In the rows, zero is written as 128.
One turn sends every row of this set to another row. A few are shown first. Where does it send the rows asked after them?
J_71: [151 150 138 134 108 108 173 132 131 159 133 121 133 135 128 124 133  77
 142 118 123 118 134 116 158 127]
J_492: [160 159 152 129 155 153 129 114 121 129 138 146 113  88 120 107 146 138
 119 129 153 153 142 136 141 106]
J_265: [158 132 129 129 176 146 158 137 147 141 121 117 133 120 137 122 136 119
 138 113 170 134  98 137 126 148]
J_160: [134 151 152 157 166 154 140 149 146 126 130 134 135 147 141  93 156 122
 131 119 119 141 124 102 159  79]
J_547: [143 155  73 144 120 156 151 124 141 143 134 104 112 115 125 125 136 139
 144 107 170 133 144 131 101 116]
J_680: [144 163  80 137 154 140 143 148 132 178 134 137 168 108 124 147 100 132
 164 132 137 130 108 111 156 144]
J_397: [118 164  74 145 157 108 159 143 153 144 132 125 136  79 126 113 117 158
 164 125 133 143 126 113 164 134]
J_602: [157 157 138 142 129 147 174 138 122 150 154 158 150 117 115 119 134 139
 155 138 165 102 153  96 173  85]
J_273: [125 153 137 158 133 115 113 123 141 144 148 104 108 127  99 130 137 133
 146 146 157 149 151 109 134 113]
J_375: [127 162  97 107 151 144 157 140 140 140 161 128 133 131 113 117 104 128
 112 129 122 156 137  81 145 150]
J_894: [117 145 110 113 138 153 188 136 124 151 114 135 148 100 103 108 145 148
 163 115 134 158 152  94 174 118]
J_955: [124 165  86 172 147 117 165 167 161 138 137 160 139 141 142 107 120 128
 140 125 132 140 172 128 163 126]
J_448: [164 143 119 134 143 134 148 143 126 150 116 173 136 104 157 165 122 145
 138 106 113 113 151 120 160  94]
J_404: [145 155  99 142 147 158 155 159 166 145 125 158 152 142 131 111 120 106
 145 114  87 113 123 130 140 112]
J_159: [162 157 117 144 120 143 144 117 107 156 139 167 134 141 103 135 120 121
 177 105 151 149 136 112 148 147]
J_898: [125 162 109 137 129 133 125 154 146 129 148  88 114 103 125 134 105 146
 163 128 138 146 149  81 165 125]
J_936: [170 124 123 136 113 161 160 152 155 127 123 107 117 105 119 105 106 154
 157 114 135 143 157 100 131  99]
J_486: [143 162 128 158 130 156 163 125 151 144 144 121 115 148 159 128 127 129
 141 162 142 153 100 148 148 126]
J_583: [126 131 112 144 118 162 180 135 141 129 156 135 126 122 150 122 123 171
 157 101 132 132 147 158 176 125]
J_121: [145 161 175 131 135 154 138 133 152 146 134 157 140 106 129 125 129  86
 144 116 141 143 154 105 158 113]
J_822: [163 133 120 127 140 144 138 160 139 136 123 171 137 125 128 136 149 154
 128 108 131 120 119 139 111 134]
J_139: [135 154 109 123 128 148 158 104 149 132 125 151 130 102 127 120 124 126
 143  78 151 117 155 121 102 118]
J_979: [130 133 121 167 170 141 136 160  97 169 131 106 139 122 127 138 143 132
 131 117 124 110 152 134 151 101]
J_844: [135 160 139 169 160 138 160 121  81 160 132 155 121 130 121 119 108 146
 153 119 112 130 130 119 150 118]
J_278: [149 162 114 128 141 101 143 148 138 120 143 136 125 107 192 112 144 126
 127 110 126 130 128 125 161 111]
J_842: [135 167 101 149 139 151 186 137 106 155 157 109  99 109 163 137 144 148
 133 134 148 135 138 121 171  95]
J_487: [138 162 110 133 107 108 136 150 167 134 159 110 141 115 150 108 136 168
 148 112 149 140 125 124 175 118]
J_396: [136 147 128 170 136 140 135 143 159 142 127 116 152 136 142 124 109 165
 103 119 149 164 122  98 149  96]
J_556: [115 138 108 129 194 137 150 136 143 154 141 141 157 134 152 122 162 129
 156 144 140 132 148 106 155  96]
J_372: [118 152 129 147 157 167 155 127 147 150 139 133 113 166  97 132 129 127
 146 127 112 148 100 109 137 133]
J_444: [147 152  91 124 129 143 176 128 145 156 141 128 163 110 138 132 132 111
 162 122 177 114 147  84 163  91]
J_642: [145 170 119 156 133 182 170 159 101 156 133 138  98 104 144 151 140 156
 138 106 139 151 128 120 144 122]
J_516: [145 146  85 144 114 141 131 137 129 151 130 114 146 132 134 118 125  97
 143 121  99 139 135  94 106 106]

J_160 moves to J_372
J_121 moves to J_844
And these:
J_487 moves to J_898
J_516 moves to J_556
J_159 moves to J_448
J_375 moves to J_955
J_894 moves to J_583
J_979 moves to J_265
J_680 moves to J_278
J_642 moves to J_139
J_444 moves to J_842

One turn sends every row of this set to another row. A few are shown first. Where does it send the rows asked after them?
J_673: [123 139 145 145 120 113 166  87 142 140 130  80 173 147 153 118 134 144
  79  90 114 127 137  81 101 116 128 147 153  75 110 129 142]
J_225: [128 152 126 110 164 123 135 138 152 132 119 115 118 135 159 119 115 132
 136 119  98 121 165  97 175 106 168 175 119 123 136 136 136]
J_830: [120 133 145 139 113 116 157  94 139 139 133  89 163 151 161 120 133 142
  74 107 111 123 139  92  98 105 121 146 174  88  96 136 148]
J_201: [119 153 169 153 161 154 148 168 143 117 162 125 144 110 153 114 115 136
 111 141  87 109 131 102 130 119 125 174 152 115 111 137 156]
J_538: [131 158 128 102 165 113 125 135 149 132 132 122 115 138 156 115 133 143
 127 120 105 117 169 100 164 118 167 173 134 116 132 138 142]
J_340: [128 133 139 131 125 136 136 138 128 122 134 105 149 120 143 123 115 115
 113 129 110  92  85 108 159 144  82 123 110 134 108  95 102]
J_431: [117 156 152 144 116 118 159  89 138 150 143  88 156 157 154 128 138 144
  85  94 120 125 133  93  97 108 117 148 164  81 107 134 143]
J_819: [120 119 161 137 140 132 113 144 154 127 142 141 201 144 146 113 127 139
 132 102 108 147 131  86 143 126 115 154 131 140  90 123 124]
J_284: [121 141 155 152 113 113 160  98 131 130 136  80 163 151 163 132 134 147
  77  98 104 133 145  94 110 108 119 147 168  81  97 145 132]
J_361: [121 129 139 117 120 142 115 128 131 117 129 114 156 120 131 125 123 124
 108 139 111 104  89 109 149 146  82 125 123 138 114 103  97]
J_869: [128 162 133 103 166 116 130 142 166 135 122 110 112 145 148 110 129 134
 137 114 111 128 162  92 175 116 158 169 120 111 130 140 141]
J_186: [127 152 135 102 166 123 120 131 144 136 124 128 108 144 151 106 127 139
 136 127 113 128 154  96 174 116 154 181 122 110 122 143 141]
J_707: [125 138 156 154 104 119 161  94 131 144 135  77 145 150 157 117 130 151
  79  98 120 119 125  85 107 105 112 146 166  87 102 125 146]
J_657: [127 135 165 168 145 132 177 136 156 129 131  89 176 132 137 146 134 142
 112 109 140 131 116  83 171 126 121 172 130 101 101 108 169]
J_344: [126 120 127 122 119 138 143 139 139 122 136 101 168 120 137 121 132 118
 113 122 103 104  90 103 160 149  91 118 118 126 122  88  96]
J_562: [130 154 156 149 116 107 160  98 147 132 130  74 152 145 162 120 127 140
  71  93 113 117 135  84  97 101 118 142 160  98  96 134 153]
J_682: [128 158 135 118 169 115 129 146 159 142 119 118 109 140 149 116 131 128
 149 113 111 121 159  89 172  97 157 168 124 113 130 136 135]
J_625: [117 132 125 119 126 132 126 139 144 122 130 104 158 109 139 124 121 116
 111 115 107 106  91  93 171 141  89 120 110 135 103 105  92]
J_76: [124 124 132 128 117 127 124 144 139 116 126  98 160 115 133 116 120 113
 107 130 116  98  93 106 162 143  77 124 126 132 110 109  93]
J_593: [141 168 128 107 159 120 143 148 154 129 122 111 104 134 150 108 123 123
 128 112 110 118 153  96 175 108 154 179 124 122 129 138 148]
J_184: [121 121 134 133 121 139 123 136 142 136 140 104 154 122 143 130 110 113
 103 126 106 100  88 118 164 148  88 129 121 134 113  93 102]

J_657 moves to J_819
J_184 moves to J_682
And these:
J_186 moves to J_562
J_225 moves to J_431
J_869 moves to J_830
J_593 moves to J_673
J_538 moves to J_707

One turn sends every row of this set to another row. A few are shown first. Where does it send the rows asked after them?
J_147: [ 70 122 123 140 105 101 151 107 120 111 125  89  93  81]
J_228: [ 96 114 127 121 133 120 159 130 106 108 108 108  82 125]
J_532: [ 74 100 158 169 111 116 132 108 161 113 110 130 121 124]
J_137: [ 80  72 166 125  83 138 119 132 150 124 100 103  85  87]
J_531: [ 51  99 124 113 148 139 113 130 153 125 136 128  96  79]
J_729: [ 90 102 119 125 149 130 115 105 155  94  80  94 110  78]
J_199: [ 74 116 122 138 130 114 151 118 104 121 115  89  99 130]
J_591: [ 88 123 128 130 127 127 160 120  92 123 120 108 105 104]
J_308: [100 103 130 157 108 133  92 128 123 123  77 108 118 111]
J_330: [ 92 105 140 139  92 138 100 158 155 128 130  94 100  80]
J_846: [ 72  93 121 116 154 131 131 126 166 120 142  91 106  80]
J_104: [ 68  77 132 147 153 110  97 127 120 106 114 143  89  99]
J_631: [ 87 117 148 171 108 124 122 109 153 112 113 134 134 110]
J_3: [ 92 120 115 130 126 130 160 116  98 129 123 112 100 102]
J_381: [ 96 105 126 117 137 114 159 118 107 108 106 113  84 124]
J_839: [ 92  97 148 131 102 134 141 121 174 109 126 140 100 129]
J_778: [ 73  86 178 137 128  98 108 126 145 108  93 107 114  86]
J_860: [ 77 111 121 136 122  92 150 112 137  96 107  91  70 100]
J_73: [ 73  84 135 148 143 145 154 114 157 124  95 106  78  66]
J_445: [ 66  67 119 117 118 141 108 106 123 121 114 145  86  98]
J_999: [ 89 116 126 117 118 107 161 114 127 102 127 112  78  75]
J_420: [ 72 122 114 135 113 101 147 100 125 111 126  91 101  80]
J_962: [ 98 106 141 143 109 145  89 148 129 127  94  95 124 110]
J_941: [ 78  83 144 110  84 149 129 120 161 133 100 110  83  91]
J_188: [ 94  74 143 173 130 131  94 101 142 104 109  89 114  91]
J_848: [ 77 115 118 145 141 106 147 115 105 120 119  93 100 126]
J_371: [ 92 119 129 121 107 106 157 116 119  95 119 106  80  75]
J_260: [ 77 113 125 129 113  91 149 116 132  95 116  87  75 100]
J_904: [ 85  66 166 157 155 139 120 114 155 111 103  92  96 109]
J_793: [ 87  82 159 110 106 150 114 154 135 139 129 107 111 110]
J_714: [101  51 151 143 121 146 125 115 158 108 119 106  69 101]
J_525: [ 72  96  94 154 128 140  94 131 129 126 124 133  85  96]
J_356: [ 85  80 176 154 120 138 120 153 129 132  90 108  93 108]
J_405: [103 113 138 133 102 138 132 126 167 108 136 146 115 114]
J_784: [ 94  87 139 105 112 135 105 143 132 134 145 117 123 110]
J_424: [107  84  88 162 133 136 111 132 128 118 122 107  88 105]
J_774: [ 54  93 133 140 143 142 124 123 151 120  89 136  68  80]
J_609: [104 103 131 161 141 162 103 119 146 120 118  92 123  84]
J_669: [101  60 138 153 155 110 123 122 109 106 119 125 101  93]
J_467: [ 92 124 130 152 116 130 104 159 160 128 125 102 104  77]
J_322: [ 87  51 111 125 116 142 128  97 116 126 123 115  99 105]
J_885: [ 59 109 116 127 145 130  91 111 148 107  88 119 106  88]
J_745: [ 82  70 166 157 120 131 136 149 132 140 108 125  76 111]
J_903: [116  83 129 138 121 155 105 124 146 113 151 107 107  75]
J_64: [100 125 139 155 106 135 125 121 158 110 126 142 131 104]
J_958: [ 78  90 157 154 106 122 141 115 171 112 115 134 101 133]
J_868: [108  73 144 112 132 172 125 119 157 117 127 107  96  96]
J_165: [ 85  91 170 147 110 109  92 142 143 106  98  97 112  84]

J_532 moves to J_631
J_941 moves to J_745
J_774 moves to J_104
And these:
J_73 moves to J_669
J_999 moves to J_381
J_962 moves to J_330
J_609 moves to J_903
J_228 moves to J_260

One turn sends every row of this set to another row. A few are shown first. Where does it send the rows asked after them?
J_633: [102 126 112 116 137  95 118 145 117 149 116 158 113  77 106]
J_416: [124 112 129 120 107  72 111 140 131 156 140 125 152  86 126]
J_738: [142 117 120  95 172 100 138  91 131 146 148 137 116 119 111]
J_138: [131  83 132 132 136  95 157 101 128 125 140 147 122 107  83]
J_85: [109 124 124  95  91  88 122 121 105 142 122 121 109  86 131]
J_299: [137 110 124 149  88 120 123 107 145  98 118 145 107 107 119]
J_286: [118 105 130 124 119  89 120 137 143 152 131 134 142  62 131]
J_679: [136 104 116 130  73 121 118  97 157 113 123 128 124 114 101]
J_112: [136 144 108 122 129 120 121 145 138 167 158 147 131  76 103]
J_389: [138  88 145 123 121  98 151 120 111 117 125 130 116 118  87]
J_60: [100 102 112 109 102 100 124 118 109 147 121 128 102  74 141]
J_569: [142 110 122 128 117 109 138 107 131 157 128 112  87 152 107]
J_615: [154 150 111 118 111 114 102  95 155 124 140 131  91 121 126]
J_698: [116 137  85 111 114 122 129 126 102 162 151 143  91  90 113]
J_271: [152 111 106 130 112  91 135 101 146 168 120 115  92 132 104]
J_268: [120 134 115 127 124 125 128 144 136 170 162 143 148  97 103]
J_939: [144 148 108 104 128 117  96  92 166 134 133 119 100 118 121]
J_585: [131 119 123 109 139 127 118 102 131  83 146 156 135  94 112]
J_63: [142 139 136 114 136 122 118 102 143  92 137 158 119  91 105]
J_351: [144  92 107 141 111  86 141  96 142 160 137 124  97 137 112]
J_989: [ 99 133 111 119 121  96 108 152 112 146 122 160 126 105 114]
J_55: [101 149 107 104 106 136 139 125 104 159 143 143 103 100 111]
J_779: [141 109 108 148  79 114 118 116 146 107 120 129 109 107 103]
J_135: [146 122 115 105 159  88 134  88 135 151 157 137 106 122  93]
J_353: [125 124 126 102  92 116 141 109 124 167 163 108 131  81 121]
J_502: [145 123 132 100 167  98 129 111 114 136 148 138 114 137 102]
J_747: [145  80 121 137 120  99 156 113 112 119 135 148 128 110  90]
J_12: [144 142 105 104 116 122  98  91 163 132 148 136 122 135 114]
J_460: [140 119 127 102 122 113 110  99 140  93 146 154 147 102  97]
J_276: [138 117 109 119  94 119 134 118 129 168 166 116 119  75 143]

J_679 moves to J_389
J_351 moves to J_299
J_268 moves to J_55
And these:
J_939 moves to J_271
J_286 moves to J_633

One turn sends every row of this set to another row. A few are shown first. Where does it send the rows asked after them?
J_296: [141 152 137 132 104 139 112 128 106 150 118 130]
J_572: [115 150  95 121 166 133 143  96 133 117 114 123]
J_410: [152 126 152 145 122 147 137 140 112 130 152 102]
J_924: [135 156 136 128 102 146 108 139 111 133 119 135]
J_632: [133 128  87 184 133 145 138 124 136 149 119 112]
J_971: [119 172 107 128 138 129 125 117 110 151 110 131]
J_770: [141 155 113 148 141 149 102  81 158 126 122 123]
J_758: [115 174 108 138 129 137 134 124 119 147 100 135]
J_937: [142 173 130 146 111 151 117  76 138 143 127 108]
J_9: [131 123  97 135 142 146 163 102 150  95 119 115]
J_887: [136 175 121 131 147 147 137 135 136 106 111  89]
J_635: [159 112  96 155 121 149 148 135 135 108 131  97]
J_911: [114 145 112 127 149 124 164  83 137 147 121 122]
J_116: [144 112 132 159 116 150 166 126 137  99 132 101]
J_314: [121 162 112 117 140 132 116 103 112 146 117 134]
J_765: [136 175  92 163 126 148 141 130 123 143 125  87]
J_520: [122 165 119 155 101 133 135 130 174 117 128 133]
J_80: [126 132  89 126 132 188 121 125 139 120 144 124]
J_942: [112 150 107 118 156 131 153  86 132 125 123 129]
J_221: [112 111 146 136 130 146 136  96 126 144 160 107]
J_491: [153 119 155 147 104 145 135 136 122 125 140 112]
J_411: [129 144 116 144 121 154 121 112 168  97 117 152]
J_571: [125 121 115 135 127 150 130  91 134 143 170 136]
J_567: [131 107  96 158 105 142 135 108 119 136 122 144]
J_149: [131 160 156 138 140 136 147  90 141 134 152 108]
J_668: [150 125 145 154  90 149 136 137 122 124 127 115]
J_529: [121 165 122 162  85 166 131 101 121 133 128  98]
J_949: [ 97 118 126 172 143 152 127 113 138 112 144  99]
J_760: [153 107 115 159 124 147 164 131 135 108 128  93]
J_258: [135 112 106 125 123 159 127 102  99 147 139 109]
J_484: [128 155 110 143 146 173 144 137 139 140 137  80]
J_83: [112 141 108 120 102 170 112 123 139  97 133 122]
J_945: [123 129 137 163 113 120 148 106 145 116 117 152]
J_517: [136 144 118 101 137 171 122 117 118 113 129  94]
J_991: [ 98 135 129 164 100 168 134 117 128 106 138 100]
J_702: [125 122 103 145 153 143 172 106 142  96 123 105]
J_454: [124 129 106 171 163 146 108 105 151 121 124 112]
J_727: [131 165 147 161 143 116 159 120 145 115 115 111]
J_425: [126 157 151 127 113 151 115 140 117 121 124 139]
J_142: [132 143  99 174 115 121 140 112 145 156 145 133]
J_737: [133 114  99 121 132 142 154  93 157  99 128 122]
J_151: [118 163 156 133 128 146 148 123 162 125 146  98]

J_572 moves to J_314
J_770 moves to J_937
And these:
J_945 moves to J_727
J_635 moves to J_737
J_83 moves to J_221
J_142 moves to J_520
J_924 moves to J_491

